(in the rows, 128 means zero)
First come named moves, each a turn or a mirror, each shown by rows before and after it. For each pair of rows after them, which moves, in which order, take the first row to the second? The first pair is done for you.
q419:
[145 128 143  83 136 128  99 144 129 122 149 129 126] |-> [162 144 119  95 138 141 122 139 131 123 141 137 108]
[150 137 136 118 137 132 136 124 164 119  44 137 134] |-> [132 124 156 109 134 123 119 128 157 117  50 130 151]
[ 79 108 166 137 133 112  98 131 118 127 120  97 135] |-> [131 150 103 159 137 141 152 107 131 135 104 117  80]
q243:
[157 149 146 147  95 145 132 109 146 123 114 145 101] |-> [148 152 151 154  93 142 115 111 143 119 125 139  93]
[136 132 133 124 129 126 100 135 142 132 117 131 115] |-> [138 133 131 114 125 130  97 137 138 131 126 136 117]
[104 127  54 138 140 147 172 100  99 138 174 156 110] |-> [101 117  64 153 144 152 189  82 117 155 131 148 111]
q692:
[100 130 116 182 130 135 140 119 117 123 136 118  91] |-> [110 106 103 153 126 133 179 108 114 134 132 145 125]
[133 122 130 118 130 130 145 114 146 139  87 124 139] |-> [126 133 137 139 133 129 120 124 149 131  89 103 114]
[134 120 107 110 127 141 144 123 118 125 147 150 140] |-> [124 143 119 134 132 141 107 133 121 115 151 122 103]
[128 144 152 182 142 135 107 113 166 138  52  74  64] |-> [147  83 125 118 134 136 198  86 150 168  49 149 156]
q801:
[104 113 139 137 136 131 132 121 120 137 126 130 135] |-> [107 128 146 139 138 131 109 129 123 131 133 120 120]
[131 150 137 147 128 132  93 140 133 127 123 109  91] |-> [150 144 109 109 120 136 119 140 113 126 166 155 120]
[141 142 128 165 117 160  88 139 114 117 148 140 125] |-> [140 125 114 153 114 164 124 125 109 126 151 165 151]
Pairs:
(two moves a pair)
[110 108 108 153 133 150 187 108 136 159  81 128 123] |-> [ 73 107 160 165 136 130 120 132 132 140  92  86 118] : q692 then q419
[186 179  92 120 135 166 129 147 143 125 136 152 104] |-> [121  97 153  86 127 132 111 143 116 137 142 159 198] : q419 then q801
[ 59 102 154 172 133 116 104 126 101 126 134 104 130] |-> [103 153  83 177 137 139 141 123  99 120 167 132  87] : q419 then q243
[140 145 119 149 138 144 133 123 155 128  98 120  81] |-> [109  89 162 108 131 119 124 128 140 131 105 127 159] : q692 then q419
[116 119 154 120 142 118 123 154 131 124 142  99 147] |-> [138 146 117 147 148 133 159 141 141 129 129 102 108] : q419 then q243
[121 138 113 170 142 144 147 127 148 130  92 112 104] |-> [113 139 150 138 133 123  81 161 130 109 147 111 131] : q801 then q419
[139 146 116  99 136 104 146 124 116 106 160 123 142] |-> [102 122 131 136 141 102 152 104 122 121 120  96 136] : q801 then q243
[ 91  78 157 135 133  99 144 110 128 143  80 111 173] |-> [117 150 158 125 128 102  60 164 122 100 161 100 120] : q692 then q801
[128 153 148 155 118 134  74 161 129 102 153 111  89] |-> [102  77 124 146 119 136 178 107 115 147 115 155 156] : q801 then q801
[186 126 117 118  90 148 151 115 174 150  72 140 122] |-> [149 114 173 108  87 122  78 147 170 131  90 110 140] : q801 then q419
[ 88 161  78 172 106 136 147 143  94 138 165 118  87] |-> [100 131  70 156 104 140 199 115 105 156 125 140 122] : q692 then q243
[168 144  70 168 127 157 194 119 118 131 119 119  70] |-> [ 83  80 186 134 123  99  84 160  94 116 138  75 148] : q801 then q419
[153 139 125 129 141 145 135 128 131 132 123 142 130] |-> [126 128 154 143 140 134 115 131 130 133 116 125 137] : q243 then q419
[176 141 108 111 141 150 178 134 148 151 124 147 136] |-> [155 148 131 148 146 147 152 133 163 153  89 106 104] : q801 then q692
[119 143 102 176 142 143 161 107 136 134 119 128  90] |-> [144 137  89 138 138 142 184 108 127 136 139 159 118] : q801 then q692
[ 96 122 130 136 135 128 119 117 124 164 116 119 154] |-> [110 150 131 133 134 130  90 136 122 148 141 111 132] : q692 then q801
[144 136 112 151 129 141 169 114 135 133 112 132 107] |-> [110 117 168 136 124 116 102 142 126 116 128 104 129] : q801 then q419
[104 146 111 146 131 130 104 137 105 123 183 129 105] |-> [ 77 105 120 172 136 127 143 103 113 152 128 123 118] : q801 then q801
[155 118 115  96 131 131 148 133 126 131 120 150 153] |-> [150 140 106 100 129 129 130 144 116 121 153 148 136] : q692 then q801
[149 123  67 143 134 153 168 110 122 114 148 168 105] |-> [118  66 131  96 127 122 138 126 117 117 144 164 184] : q419 then q243
[122 131 129 158 143 140 110 125 141 127 110 100  88] |-> [132 116  96 117 135 142 161 115 115 138 150 157 138] : q801 then q801
[ 83  98 124 144 135 124 146 113 111 133 134 117 133] |-> [101 132 121 130 129 125 110 140 104 114 178 123 117] : q801 then q801
[118 174 116 153 126 134  93 146 123 103 171 113  86] |-> [127 116 102  95 117 131 162 120 109 126 174 171 175] : q419 then q692
[129 144 154 140 127 117  88 124 144 125  95  94 105] |-> [163 167 114 104 118 126 109 134 130 117 154 137 111] : q419 then q801
[165 142 122  81 124 123 128 146 130 122 145 159 135] |-> [149 120 113  91 128 123 160 129 121 136 139 167 154] : q692 then q801
[116  94 180  99 126 102  72 163 121 107 141 103 160] |-> [140 115 176  95 125 108  64 172 126  98 144 102 141] : q243 then q692
[106 147 144 143 146 119  69 135  98 112 152  80 114] |-> [115  89 135 116 143 121 155  91 107 149  94 114 180] : q692 then q243
[100 109 156 157 119 120 113 135 137 133  86  94 113] |-> [103 105 124 117 105 118 129 148  94 121 172 151 152] : q243 then q801
[114  69 174 106 123 116 128 119 124 144  81 133 174] |-> [133  79 183  88 122 115 116 132 130 137  82 135 178] : q801 then q692
[113 128 104 121  98 153 183 138 111 114 161 143 140] |-> [104 138 102 136  98 153 175 142 106 110 173 132 125] : q692 then q801
[ 88 111 101 107 113 119 128 136  63 118 230 175 177] |-> [ 96 177 144 198 137 127  57 144 129 107 128  72  53] : q243 then q692
[135 144  87 127 135 145 174  99 140 142 122 147 116] |-> [ 82 109 165 116 134 108 100 123 133 128 126 105 150] : q419 then q801
[ 77  86 181 141 147  99 118 134 124 126 106  96 155] |-> [142 127  95 158 151 142 197 106 143 142  89 131 108] : q692 then q419
[108 114 141 144 130 120 120 126 129 136 124 114 123] |-> [143 128 122 108 124 123 125 137 125 128 154 142 136] : q801 then q243
[152 126 162  93 119 118  96 145 143 120 104 131 153] |-> [146 108 159  90 118 117 113 133 141 130  95 137 167] : q801 then q801
[151 159  71 140 128 138 151 133 117 108 178 144  99] |-> [117 131 100 187 137 132 160 111 139 131  97 101  84] : q801 then q801
[111 150 163  81 117 101  29 191 107 105 175 130 161] |-> [201 198  61 133 132 156 161 129 164 144  78 154  80] : q419 then q243
[ 78  90 161 148 126 110 109 122 125 130 109  98 154] |-> [141 152  69 148 122 148 165 120 122 125 158 149 103] : q243 then q419
[146 137 160  91 100 135  81 147 129 116 152 144 132] |-> [153 124 110 103 104 154 165 104 132 146 117 174 133] : q419 then q801
[124 128 121 160 128 130 153 123 151 148 125 112  99] |-> [133 139 126 156 127 125 138 134 152 139 126 108  91] : q692 then q801
[110 100 116 164 128 140 186  86 133 155  78 132 134] |-> [105 144 166 176 128 125  79 132 144 118  99  80  93] : q801 then q419
[119 145  98 129 125 128 110 135  92 121 199 150 117] |-> [140 178 106 162 136 139  99 135 129 120 145 116  70] : q243 then q692
[129  91 116 117 123 136 174  87 152 162  97 161 148] |-> [143 169 111 120 121 137  88 139 137 114 182 145  87] : q692 then q801
[ 88 131 141 156 138 111 118 116 111 135 136 120 120] |-> [107 125 126 123 132 114 139 116 104 136 158 154 149] : q801 then q692
[139 116 151 134 135 117 115 130 160 135  69 111 130] |-> [127  91 139  96 127 115 139 129 126 139 120 153 177] : q243 then q692
[141 159 132 149 145 143 105 121 156 125  97 119  72] |-> [167 159 102 100 133 145 126 130 131 123 159 168 106] : q801 then q692
[194 160 122 107 134 146 147 118 160 141  80 137 117] |-> [165 118 127 107 131 136 174  96 149 161  70 144 149] : q243 then q692
[ 97 118 149 136 132 130  96 142 142 132 128 116 128] |-> [101 110 158 131 133 130 107 139 146 138 117 118 138] : q692 then q801
[170 166 139 109 141 166  86 135 148 113 172 117  96] |-> [165 118 148  67 135 157 118 127 135 128 171 148 168] : q692 then q419
[156  99 146 108 110 121 151 145 113 143 146 147 170] |-> [177 136 141 109 108 128 118 164 120 126 163 136 135] : q692 then q243
[164 131 138  85 120 124 116 142 142 123 126 142 154] |-> [168 141 141  97 123 127 107 144 149 121 112 131 136] : q692 then q243
[ 84 132 119 135 119  94  92 133  90 122 190 129 115] |-> [103 121  79 141 122 111 162 100  95 144 168 154 116] : q801 then q419
[105 107 185 112 110 103 101 133 119 136 111 106 137] |-> [107 102 179 100 109 100 106 135 111 137 128 121 149] : q692 then q243
[146 154  93 127 136 138 118 147 110 125 146 121  72] |-> [131 146  92 132 134 139 128 143 104 131 146 123  71] : q801 then q692
[171 135  77 111 121 146 149 136 147 151 133 132 149] |-> [129 126 135 112 120 120  75 160 141 135 143  94 153] : q419 then q692
[164 158 142 125 132 132 102 131 156 120 109 109 103] |-> [157 152 153 106 129 123  85 144 139 111 137 113 119] : q419 then q243
[ 94 126 119 145 128 119 111 134  98 118 177 120 118] |-> [ 81  95 126 152 132 119 142 110 109 139 132 117 138] : q692 then q801
[162 140 110  90 112  89  86 150  97 116 181 137 132] |-> [153  97  82 111 114  98 174  98 106 155 120 159 155] : q419 then q801
[152 141 124  88 132 134 123 146 114 128 165 129 143] |-> [149 151 140 124 140 139 115 139 147 134 105  91 103] : q243 then q692
[ 71  89  89 113  98 160 152 118  83 137 195 166 148] |-> [ 56  86 101 176 111 167 173  88 120 155 105 120 105] : q801 then q419
[121 177 113 168 142 134 101 142 123 111 155  98  61] |-> [109 139 108 106 132 122 125 145  84 115 214 154 140] : q419 then q801
[ 85 154 115 197 118 135 129 156 114 151 138  91  89] |-> [ 90 135  82 160 112 140 175 142  93 161 172 146 134] : q801 then q801
